a =
[[137 131 131 134 117 138 125 114]
 [141 132 134 119 124 138 130 112]
 [135 128 130 127 120 141 132 106]
 [134 139 128 126 123 138 123 116]
 [141 128 125 126 120 136 130 109]
 [135 134 134 132 117 132 121 111]
 [135 136 126 126 125 134 127 112]
 [137 130 128 127 118 135 128 106]
 [135 127 132 129 123 131 132 114]
 [135 131 133 125 123 132 130 115]
 [132 138 131 126 120 138 123 113]
 [143 133 131 122 124 144 129 114]
 [134 130 132 132 127 136 133 109]
 [136 134 130 127 124 147 129 110]
 [135 130 128 133 125 139 131 103]
 [136 126 133 130 123 138 134 111]]
Indices start at 1.
(1, 1) = 137
(3, 3) = 130
(4, 7) = 123
(2, 1) = 141
(5, 5) = 120
(15, 4) = 133
(6, 4) = 132
(6, 3) = 134
(8, 2) = 130
(15, 6) = 139
(5, 4) = 126
(1, 8) = 114
(10, 7) = 130
(11, 8) = 113
(12, 6) = 144
(13, 1) = 134
(13, 4) = 132
(10, 1) = 135
(8, 7) = 128
(11, 1) = 132
(2, 8) = 112
(1, 3) = 131
(4, 1) = 134
(4, 2) = 139
(10, 3) = 133
(8, 5) = 118
(13, 6) = 136
(15, 2) = 130
(9, 4) = 129
(1, 5) = 117
(16, 6) = 138
(9, 7) = 132
(11, 6) = 138
(14, 7) = 129
(9, 6) = 131

data =
[[131 124 128 119 131 137 149 133 115 131 135 137]
 [115 134 128 137 117 109  99 136 121 137 109 131]
 [127 132 127 125 128 142 126 125 139 130 128 126]
 [130 124 125 126 119 119 124 126 129 129 113 132]
 [125 124 126 131 134 128 131 123 125 113 129 131]
 [126 128 126 132 128 117 120 129 137 125 120 110]
 [136 129 133 130 123 106 130 132 132 125 140 133]]
Indices start at 1.
row 1 col 1 -> 131
row 3 col 12 -> 126
row 5 col 1 -> 125
row 2 col 3 -> 128
row 2 col 12 -> 131
row 7 col 12 -> 133
row 3 col 4 -> 125
row 5 col 3 -> 126
row 4 col 3 -> 125
row 5 col 4 -> 131
row 7 col 6 -> 106
row 4 col 5 -> 119
row 1 col 11 -> 135
row 5 col 6 -> 128
row 3 col 9 -> 139
row 2 col 6 -> 109
row 3 col 8 -> 125
row 1 col 4 -> 119
row 5 col 8 -> 123
row 3 col 10 -> 130
row 5 col 7 -> 131
row 5 col 12 -> 131
row 6 col 12 -> 110
row 7 col 11 -> 140
row 3 col 7 -> 126

B =
[[117 118 130 136 122 119 139 128 141 148 130 124 156 116]
 [117 118 130 137 122 119 139 128 142 147 130 125 156 116]
 [117 118 130 139 122 119 138 128 143 147 130 126 155 117]
 [117 119 130 134 122 120 139 127 140 148 130 123 155 116]
 [117 118 130 139 123 119 137 128 143 146 129 127 154 118]
 [118 118 130 141 123 120 136 129 144 145 129 128 153 119]
 [118 118 130 141 123 120 136 129 144 144 129 129 152 120]
 [118 120 130 131 122 121 139 127 137 147 130 122 154 116]
 [117 118 130 140 123 119 137 128 144 146 129 127 154 118]
 [118 119 130 133 122 120 139 127 139 147 130 123 155 116]
 [117 118 130 135 122 120 139 127 140 148 130 124 156 116]
 [119 119 130 141 124 120 135 129 144 143 128 129 151 121]
 [118 119 130 132 122 120 139 127 138 147 130 122 155 116]
 [118 119 130 141 124 120 135 129 144 143 128 129 151 120]
 [118 118 130 140 123 119 137 129 144 145 129 128 153 119]
 [117 118 130 138 122 119 138 128 142 147 130 126 155 117]]
Rows and columns are counted from 1.
(1, 1)	117
(8, 9)	137
(12, 1)	119
(16, 2)	118
(3, 6)	119
(12, 2)	119
(11, 11)	130
(10, 8)	127
(5, 9)	143
(11, 6)	120
(2, 2)	118
(9, 11)	129
(14, 6)	120
(3, 11)	130
(11, 9)	140
(15, 1)	118
(9, 2)	118
(3, 4)	139
(14, 5)	124
(10, 12)	123
(13, 2)	119
(3, 2)	118
(1, 7)	139
(3, 7)	138
(13, 9)	138
(2, 8)	128
(9, 13)	154
(9, 4)	140
(14, 10)	143
(6, 3)	130
(2, 9)	142
(5, 3)	130
(6, 7)	136
(10, 4)	133
